In the rows, zero is written as 128.
A single turn carries every row of the set below to another of its rows. Some are shown first; where does it send the rows asked next?
J_815: [124 140  76 105 163 129 112 170 105 134 116 135 116 192 131 103 128 127
 141 109 129 139 119]
J_896: [136 119  99 127 129 133 114 168  96 125 109 136 126 187 129  95 118 146
 160 111 136 136 124]
J_948: [139 131 109 153 148 116  87 155 119 131 115 130  97 182 148 130 107 166
 146  97 125 133 144]
J_807: [121 139 121 164 143 141  74 172 124 121 133 114 116 189 108 108 129 145
 141 124 126 142 129]
J_191: [142 146 105 106 143 135 118 166  98 133 125 137 110 180 127 125  99 122
 127 102 146 128 127]
J_347: [128 171 109 149 148 131  95 173 127 157 115 122 138 153 116 134 130 139
 140 138 130 140 128]
J_356: [123 143 121 141 142 130 113 164 105 145 112 137 120 186 127 134 122 132
 125  87 100 158 110]
J_384: [141 130  94 139 134 141 117 166 119 140 128 143 146 165 100 130 107 125
 145 118 122 135 148]
J_416: [128 153 120 145 149 141  92 184 105 155 128 159  98 185 114  99 112 137
 143 104 127 141 144]
J_638: [103 140  89 147 161 124  92 142 149 149 125 119 135 183 128 109 118 142
 130 112 126 150 129]
J_437: [115 134  79 163 145 159  91 169 100 133 134 153 114 175 105 113 120 142
 147 114 128 138 135]
J_435: [139 149 111 132 144 119 111 158 105 152 116 114 138 157 139 125 137 128
 148 107 119 122 115]
J_995: [131 154  99 146 150 137  99 149 136 125 138 143 130 159 107 140  93 139
 132 123 134 141 150]
J_794: [125 176 122 132 158 115  91 159 126 121 118 144 110 173 116 119 111 139
 120 112 135 149 102]
J_210: [134 141 126 160 151 138 103 153 104 129 128 142 101 187 112  99 129 126
 144 115 115 157 137]
J_259: [139 150  93 148 134 142 108 153 107 144 127 140 101 187 129  91 109 136
 117  93 113 151 110]
J_373: [ 91 151 102 163 155 122  86 170 120 142 119 122 116 165 133 137 132 138
 144 109 143 152 125]
J_688: [131 141  97 139 168 140  99 145 130 120 108 124 122 189 114 131 105 136
 142 141 131 163 140]
J_76: [117 148  85 161 134 132  89 167 132 140 116 108 117 171 136  91 123 149
 142 114 151 153 130]
J_958: [130 138  90 157 138 106 105 163 112 138 117 142 120 177 123  84 145 152
 136 113 118 139 123]
J_862: [127 152  85 158 157 129  92 158 101 120 129 155 118 167 119 141 123 127
 142 116 119 125 102]
J_308: [130 149 131 114 152 115 104 170 119 137 116 124 120 164 121 149 124 152
 141 113 117 145 134]
J_854: [125 146 103 131 141 125 120 170 104 149 122 129 116 185 119 131  76 133
 159 113 140 152 142]
J_110: [123 151 101 137 151 130  84 147 115 106 129 140  99 181 133 111  96 164
 136 115 150 135 121]
J_645: [113 162  88 109 171 129  94 158 119 115 111 116 122 184 133 109 115 151
 125 111 140 146 126]
J_916: [130 179  93 141 148 141 115 158 125 143 123 137 144 168 111 112  83 145
 152  99 126 146 137]
J_935: [131 172 111 137 159 118  94 145 121 140 134 122 116 156 150 138 121 136
 137 113 125 125 113]
J_763: [126 149 104 114 145 128 101 170 118 127 116 113 122 167 130 126 106 138
 138 115 172 131 141]
J_625: [137 163  76 137 146 138 107 161  99 134 120 105 123 169 125 128  91 142
 135  79 127 134 124]
J_779: [113 154 110 126 156 124 100 177  86 142 131 139 116 155 122 146 128 136
 144 123 125 130 134]
J_353: [153 173  93 162 145 127  81 165 127 120 121 128 114 161 135  93 108 143
 147 121 128 134 136]
J_463: [169 149  91 153 137 123  94 167 115 133 116 135 118 168 115  87 119 135
 141 106 116 123 124]
J_677: [146 168 114 138 151 130 110 161 117 163 122 147 120 163 109 134 125 129
 127 122 109 140 117]
J_432: [130 129 100 159 139 130  94 165  79 136 112 132 116 177 145 119 112 154
 147 100 121 124 145]
J_30: [125 168  98 157 138 120  90 163 122 119 131 137 116 186 146  97 120 161
 128 125 109 149 122]
J_408: [119 151 106 134 138 122 107 191 105 140 108 136 137 174 120 106 133 119
 155 124 137 142 109]
J_619: [128 150 102 152 158 145  96 158  82 122 105 143 109 188 129 110 138 158
 135 109 138 127 125]
J_814: [119 142 102 135 146 120 101 164 105 146 123 119 119 178  96 132  77 149
 134 103 149 135 132]
J_443: [139 152  70 137 152 122 114 162 123 144 119 111 107 168 131 128 103 134
 161  86 142 142 132]
J_257: [120 155  70 145 137 140 111 166 112 161 134 133 128 163 138 122 118 128
 122  92 131 129 132]
J_760: [124 153 129 146 145 138  79 187 126 145 114 130 117 181 110 100 112 160
 138 105 135 144 148]
J_521: [140 147 112 147 147 122 108 154 131 114  94 125 144 166 126 133 126 145
 156 114 119 155 121]
J_663: [138 139 112 147 143 149 100 154 140 121 111 134 119 183 111 115 110 164
 145 103 118 169 143]
J_487: [109 144  87 144 153 141 110 146 110 154 129 136 139 191 133 103 114 123
 127 109 103 148 123]
J_778: [131 155  77 141 148 130 104 168 137 156 133 141 135 171  96 116  97 142
 155  97 134 126 124]
J_535: [142 141 110 142 150 137  95 168 126 123 104 133 103 205 143 121 135 164
 153 114 134 140 123]
J_762: [132 158  90 136 139 129 114 154 147 153 119 119 129 166 142 124 113 145
 121  87 132 150 139]
J_176: [131 126  83 140 160 146  99 156  99 131 115 133 128 190  96 128 113 125
 130 133 122 137 126]

J_916 -> J_625
J_862 -> J_373
Now these:
J_535 -> J_210
J_815 -> J_688
J_76 -> J_896
J_416 -> J_353
J_677 -> J_935
J_257 -> J_763

A single turn carries every row of the set below to another of its rows. Some are shown first; where does it send the rows asked next?
J_457: [133 133 122 108 123 129 152 112 116 110 115 132 158 133  94 129 134 107
 143 112 126 127 130 143 134 123 124 121 132 125]
J_149: [121 121 120 128 116 118 134 155 144 126 150 128 105 123 136 125 107 148
 130 147 125 112 115 123 131 132 142 139 124 126]
J_492: [113 130 138 142 143 129 107 148 156 141 150 134 118 132 131 133 120 139
 110 130 130 115 113 113 143 124 133 135 131 121]
J_649: [134 119 138 133 104 127 123 128 119 152 142 145 123 123 142 123 109 159
 109 125 121 113 131 121 109 123 145 108 141 138]
J_218: [123 128 131 123 108 129 100  94 112 126 142 139 139 130  99 126 135 132
 122 102 131 136 137 141 105 125 142 111 127 124]
J_208: [123 135 104 113 126 139 168 133 135 109 120 121 131 131 124 137 111 121
 137 130 128 133 120 133 141 132 115 143 129 117]
J_902: [123 139 148 139 155 138 123 150 130 150 127 141 133 130 133 133 131 132
 113 130 132 112 118 107 146 121 120 126 148 121]
J_827: [120 131 131 128 106 130 104  91 112 126 144 140 138 132 104 132 129 144
 127  98 126 137 137 138 106 124 134 108 129 124]
J_465: [123 118 124 126 117 120 129 154 141 125 150 123 102 122 137 116 113 137
 125 148 129 112 115 126 129 134 145 143 124 129]
J_54: [128 139 127 119 118 136 153 100 113 115 118 124 144 141 116 131 126 119
 146 103 118 133 131 143 133 119 102 121 136 135]
J_754: [126 140 144 138 159 145 121 150 133 147 123 141 131 126 134 135 128 127
 112 131 133 111 120 107 143 121 122 126 141 124]
J_274: [134 139 116 111 122 142 154 108 118 111 115 132 154 134 104 138 119 114
 145 108 119 129 131 137 130 120 113 121 129 132]
J_485: [126 138 146 136 157 142 121 152 131 149 126 141 135 129 133 131 131 126
 111 132 133 112 119 106 144 122 123 128 146 123]
J_276: [121 135 124 130 110 135 105  93 118 122 138 142 138 125 102 139 123 143
 128 101 127 133 136 138 104 121 136 106 119 126]
J_588: [117 127 123 118 119 118 165 129 124 119 126 114 126 142 127 120 135 120
 137 129 133 137 116 143 149 134 114 145 144 114]
J_333: [115 130 139 141 144 133 104 147 155 140 149 131 117 132 134 131 119 134
 107 130 131 115 114 113 141 124 133 137 128 124]
J_621: [118 133 117 121 120 132 168 124 129 116 124 115 122 141 137 132 117 129
 140 125 126 138 119 136 144 131 104 143 138 119]
J_118: [120 120 122 124 113 121 134 154 139 131 157 128 107 132 140 122 108 152
 129 143 120 117 116 118 130 135 138 141 133 126]
J_303: [125 131 129 115 123 117 157 114 107 115 109 121 138 133 110 119 130 112
 148 119 134 135 125 154 139 129 117 125 142 124]
J_287: [116 124 142 141 121 124  90 127 141 136 163 138 119 130 119 127 120 153
 110 117 131 126 123 119 117 133 145 123 132 117]
J_267: [127 137 124 114 120 133 158 109 106 117 113 120 136 138 123 123 116 119
 148 114 127 141 130 145 133 129 103 127 143 131]
J_971: [139 116 135 128 112 126 119 137 124 144 133 146 127 109 127 119 116 141
 105 134 133 104 129 128 108 123 162 110 128 136]
J_389: [116 129 139 137 143 135 104 148 154 142 152 132 120 134 134 129 120 134
 105 131 129 118 114 110 140 126 133 139 133 123]
J_748: [121 123 138 136 124 130  86 130 141 132 161 138 121 126 117 123 120 141
 105 119 135 126 125 117 113 135 151 127 126 120]
J_298: [113 129 139 138 142 131 106 149 154 143 154 135 122 136 133 132 121 139
 109 130 128 118 113 110 141 126 133 137 135 120]
J_710: [124 140 147 142 157 141 123 148 133 148 124 139 131 126 135 137 127 132
 114 130 132 112 119 106 145 120 118 126 143 124]
J_145: [138 146 124 113 113 140 139 103 104 114 120 140 154 132 111 141 122 121
 141 104 123 134 144 138 115 126 119 116 128 135]
J_269: [137 113 144 128 107 123 118 132 116 151 141 142 124 121 136 110 122 144
 104 130 129 111 130 128 109 126 154 112 140 136]
J_430: [122 128 111 110 125 125 165 137 132 112 121 121 135 132 114 125 129 112
 134 136 136 132 117 140 145 135 127 146 134 111]
J_235: [133 143 137 121 111 129 137  98  99 118 117 132 145 134 118 135 132 121
 143 102 127 134 142 147 119 124 114 115 132 137]
J_529: [129 132 135 117 118 121 151 105 110 116 118 125 150 140 105 124 141 112
 145 107 125 130 128 148 137 122 114 121 140 128]
J_726: [132 139 137 119 113 116 138 104 100 119 116 136 152 131 104 133 141 119
 143 107 131 129 139 150 124 125 127 113 133 128]
J_668: [117 128 138 148 122 127  91 124 145 132 158 138 114 125 123 133 115 155
 113 116 131 124 123 120 116 130 142 120 122 120]
J_226: [125 131 124 125 112 135 100  95 118 120 137 141 139 122  96 132 127 131
 123 105 133 131 136 142 103 122 144 109 117 125]
J_683: [121 127 135 141 125 135  88 128 146 129 156 137 115 120 121 130 114 143
 108 119 134 122 125 119 112 132 147 124 118 123]
J_810: [138 122 129 132 110 131 124 133 127 145 135 150 125 111 134 132 103 156
 111 129 124 105 130 122 108 121 152 105 127 136]
J_884: [130 139 110 107 124 140 161 118 114 113 113 130 147 133 111 133 108 121
 148 117 124 139 131 138 131 130 112 125 138 126]
J_870: [129 134 116 108 127 124 160 123 114 112 109 131 150 129  97 129 122 115
 148 123 133 133 127 146 137 130 124 124 137 118]
J_618: [136 142 126 110 116 128 141 111 104 115 118 144 161 128  97 140 131 120
 142 108 128 130 141 141 121 128 131 114 130 126]
J_70: [122 117 126 121 113 122 128 153 136 130 157 123 105 131 142 113 113 141
 124 145 125 118 117 123 129 137 140 145 133 130]

J_287 -> J_748
J_430 -> J_208
J_218 -> J_226
Now these:
J_274 -> J_54
J_389 -> J_333
J_649 -> J_269
J_70 -> J_465
J_870 -> J_884
J_726 -> J_618
J_485 -> J_754

A single turn carries every row of the set below to another of its rows. Some are shown first; where does it send the rows asked next?
J_52: [122 125 124 134 122 108 110  87 141 134 120 119 136 126 118 130 115  82
 140 121 157 166 100 158 158 125 124]
J_203: [130 148 151 136 109 131 132 116 149 100 150 117 149 148 140 129 141  99
 144 105 156 146 122 152 156 152 126]
J_385: [126 142 124 111 113 128 133 113 131 156 128 108 139 143 124 135 126  85
 125 118 115 155 118 167 145 142 108]
J_458: [137 152 148 144 108 136 136 120 149  95 153 116 150 148 129 123 141 101
 140 107 145 144 125 152 151 153 118]
J_139: [127 132 141 143 114 141 129 102 136  97 145 121 163 147 128 119 134 110
 137 105 153 140 148 151 149 139 114]
J_197: [131 141 140 135 117 142 125  96 139 100 138 121 161 153 135 118 133 109
 143  99 163 135 140 147 149 138 115]
J_229: [ 85 158 114 135 126 129 128 103 133 122 140 143 151 133 109 118 102 125
 125 126 132 161  90 167 153 124 129]
J_873: [ 95 150 116 114 138 148 117 103 140 137 141 127 168 131 127 150 129 112
 113  92 153 172 118 144 146 127 120]
J_283: [128 141 134 134 120 147 116  98 136  97 135 125 157 155 137 125 140 107
 130 102 158 137 147 147 148 141 121]
J_106: [144 141 114 154 119 123 121  97 141 122 124 117 136 127  90 113 113  85
 131 125 130 160 107 154 146 125 102]
J_481: [105 174 123 135 127 124 118  97 120 110 129 145 139 128 133 128 123 123
 104 104 130 155  85 163 145 115 126]
J_766: [139 133 144 142 107 135 109 118 136 100 152 130 153 155 135 125 134  95
 124 110 149 145 128 135 140 155 133]
J_818: [117 159 112 139 117 122 129  92 149 110 145 152 122 123 113 131 109 110
  96 114 134 151  92 146 143 115 125]
J_901: [127 176 114 128 131 150 124 120 151 133 155 125 149 129 114 146 133 114
 124  86 133 167  95 137 135 134 113]
J_593: [110 125 131 143 123 118 129 104 113 126 135 117 153 122 109 127 111  84
 144 132 148 169 111 168 138 123 131]
J_893: [133 138 131 149 128 117 119 114 119 114 130 110 142 114 108 119 125  90
 127 127 123 168 110 183 140 126 112]
J_480: [136 128 122 112 114 126 126 105 129 161 136 119 132 143 120 132 121  92
 140 110 122 154 121 150 128 129 110]
J_12: [125 154 119 115 136 144 101 110 143 139 151 132 159 138 127 138 122 102
 106  91 150 169  95 122 135 131 117]
J_421: [105 146 125 128 127 138 123 124 146 133 165 128 152 116 123 159 134 114
 118  94 134 179 107 149 142 135 127]
J_453: [143 141 142 140 109 138 108 116 138 101 149 130 153 159 134 123 134  95
 126 108 151 142 123 132 139 155 130]
J_933: [ 91 168 111 131 128 134 127 101 135 123 136 143 149 139 108 115 101 124
 128 122 134 156  85 162 151 123 125]
J_41: [124 130 127 111 123 137 135 103 111 156 143 101 143 146 128 121 122  93
 131 116 124 155 114 156 143 129 105]
J_874: [135 162 119 139 129 133 129  99 119 127 122 115 149 138 100 113 108  83
 153 122 150 153  96 153 130 122 114]
J_607: [128 146 122 110 113 129 132 112 132 157 127 108 138 144 124 134 126  85
 126 117 116 154 116 165 145 143 107]
J_514: [100 168 122 132 126 130 134  96 118 109 140 152 136 141 114 120 112 107
 110 116 143 164  93 135 124 108 129]
J_142: [127 133 125 113 123 139 136 104 112 155 143 101 143 147 125 119 121  93
 131 116 122 153 114 155 142 129 103]
J_809: [131 151 138 146 109 145 133 113 148  96 154 118 140 150 129 131 146 107
 143 103 147 143 127 145 154 151 125]
J_558: [116 161 120 123 133 121 118 120 146 114 150 150 131 121 114 121 105 114
 113 126 129 159  90 175 127 123 129]
J_275: [136 126 122 115 113 127 128 106 128 160 137 119 131 142 117 131 120  93
 138 112 119 155 123 150 128 130 109]
J_476: [137 159 129 127 137 117 107  99 126 127 114 110 139 129 129 121 125  86
 143 113 151 159  89 172 144 125 116]
J_861: [148 141 145 139 108 131 110 113 146 101 139 132 156 158 129 116 132  96
 131 104 151 143 130 135 138 151 118]
J_736: [111 161 108 131 135 159 127 112 139 127 145 126 168 131 104 137 127 115
 104  96 131 168 124 141 136 128 103]
J_694: [110 154 115 133 118 117 126  89 148 114 143 153 122 123 122 136 110 109
  99 113 142 153  89 147 147 115 131]
J_987: [101 141 120 120 138 120 107  95 143 117 138 149 129 139 114 107 111 118
 112 121 138 177  97 150 144 109 118]
J_851: [126 146 141 143 109 141 131 111 147  98 154 118 140 149 135 135 146 106
 144 103 151 145 127 147 157 151 130]
J_946: [103 168 123 141 125 124 121 101 118 106 134 145 139 124 127 127 123 124
  99 109 121 158  92 167 144 116 125]
J_17: [108 148 117 125 138 126 110  97 142 113 139 148 129 140 106 101 110 120
 111 122 132 174  97 148 140 109 112]
J_419: [120 134 121 132 128 143 110 122 138 129 165 132 162 125 111 138 122 106
  92 102 127 178 112 131 133 133 115]
J_781: [138 127 151 139 106 124 109 114 143 102 143 133 158 152 134 122 132  96
 129 107 152 148 135 140 142 151 125]
J_715: [ 93 157 126 133 124 125 134  98 116 108 144 153 138 136 117 124 112 107
 107 120 143 169  98 140 127 109 134]
J_840: [115 165 121 115 136 120 114 115 147 118 145 150 130 124 121 123 105 113
 118 122 138 158  85 172 129 123 132]
J_234: [128 138 133 140 118 148 119 101 135  94 138 124 157 152 131 124 140 108
 126 105 152 138 151 149 146 142 119]

J_946 -> J_818
J_893 -> J_106
Now these:
J_861 -> J_197
J_558 -> J_17
J_453 -> J_283
J_901 -> J_12

A single turn carries every row of the set below to another of its rows. Some are shown first; where does it send the rows asked next?
J_209: [128 112 121 139  95 133 144 123 125 103 137 153 131 128 113 117 135 114
 129 103 116 137 117 136 139 126 151 110 117 135 137 127 128 124 108 122]
J_237: [133 148 116 110 116 124 126 123 118 120  94 127 126 133 124 110 128 150
 119 129 137 134 113 117 138 133 128 115 132 134 145 134 144 154 116 130]
J_739: [ 87 107 134 122 121 109 122 130 104 148 130 138 128 118 148 134 127 126
 149 134 127 124 129 120 118 139 121 119 118 125 140 112 133 136 147 130]
J_498: [142 129 121 131 128 132 107 144 140  96 120 127 131 112 123 147 124 120
 139 146 129 110 111 125 134 124 106 100 125 147 135 150 134 114 127 103]
J_334: [138 121 135 136 153 132 106 136 114 140 122 100 123 132  99 130 121 137
 122 125 129 119 116 113 117 131 110 113 116 118 113 135 106 157 124 109]
J_254: [138 103 121 149 149 134 136 121 115  97 129 142 121 127 134 159 128 120
 131 144 125 111 115 121 113 131 113  96 135 139 115 149 132 132 134 102]
J_383: [128 116 121 114 119 126 128 124 117 124 112 135 124 137 126 125 133 150
 117 118 127 110 121 116 122 148 114 126 162 140 141 124 130 170 122 113]
J_611: [134 109 129 131 131 130 132 148 128  98 124 136 126 122 137 143 139 116
 120 120 108 128 108 104 118  95 136 101  97 127 140 145 134 110 120 135]
J_400: [134 105 132 142  99 120 144 132 116 112 145 143 129 138 107 113 136 120
 124 110  95 111 116 128 141 124 137 111 124 131 130 117 136 117 104 123]
J_205: [142 112 107 147 137 112 124 140 127  91 130 119 107 114 132 150 146 123
 108 114 110 130  98 136 127 109 129 104 117 128 140 126 130 134 117 119]
J_47: [144  93 116 137 102 127 125 124 129 100 130 143 124 144 111 113 143 109
 122 106 110 113 121 133 128 132 151 114 124 132 131 116 126 128 108 126]
J_665: [122 116 161 130 145 147 125 142 121 143 133 106 117 120 114 129 117 143
 136 128 126 138 121 118 125 132 112 118 118 116 117 146 117 150 131 112]
J_799: [129 127 149 115 158 139 114 129 128 124 116 106 128 129 111 117 128 125
 127 123 136 142 123 124 113 129 120 118 107 119 117 156 110 152 128 111]
J_548: [105 122 107 127 133  88 105 125 100 144 123 128 131 121 133 130 136 122
 131 130 128 108 119 131 122 138 110 112 121 126 138 101 128 146 138 123]
J_805: [119  94 135 139 120 121 129 153 130  94 146 125 118 121 133 162 134 124
 120 110  99 119 115 111 110 114 125 120 125 139 143 128 116 122 122 112]
J_277: [136 129 113 110 113  89 107 132 123 139 141 122 115 151 112 144 130 120
 136 117 128 107 140 128 123 144 122 128 110 117 117 128 115 131 118 104]
J_931: [133 121 128 114 113 119 132 136 117 163 150 152 116 136 127 145 126 127
 150 121 127 115 137 118 136 133 119 116 105 107 117 143 133 126 126 115]
J_396: [102 123 122 107 136  99 109 121 112 131 109 130 133 125 146 113 141 111
 139 136 134 128 126 131 117 132 128 114 103 122 139 121 139 134 142 138]
J_772: [135 129 119 107 128 104 132 115 123 132 136 135 105 144 134 134 138 116
 140 120 138 142 138 147 127 141 139 121 101 106 112 148 133 137 126 115]
J_171: [115 123 146 108 115 126 148 124 105 124 108 135 131 151 129 116 122 151
 123 132 120 121 127  91 117 135 127 123 137 135 134 136 142 145 121 131]
J_163: [126 118 137 144 127 119 128 132 119  83 122 104 112 137 128 152 113 129
 136 159 120 127 119 115 118 132 129 107 118 142 118 141 137 109 128 115]

J_400 -> J_47
J_237 -> J_171
J_739 -> J_548
Now these:
J_772 -> J_931
J_611 -> J_805
J_665 -> J_334
J_163 -> J_254

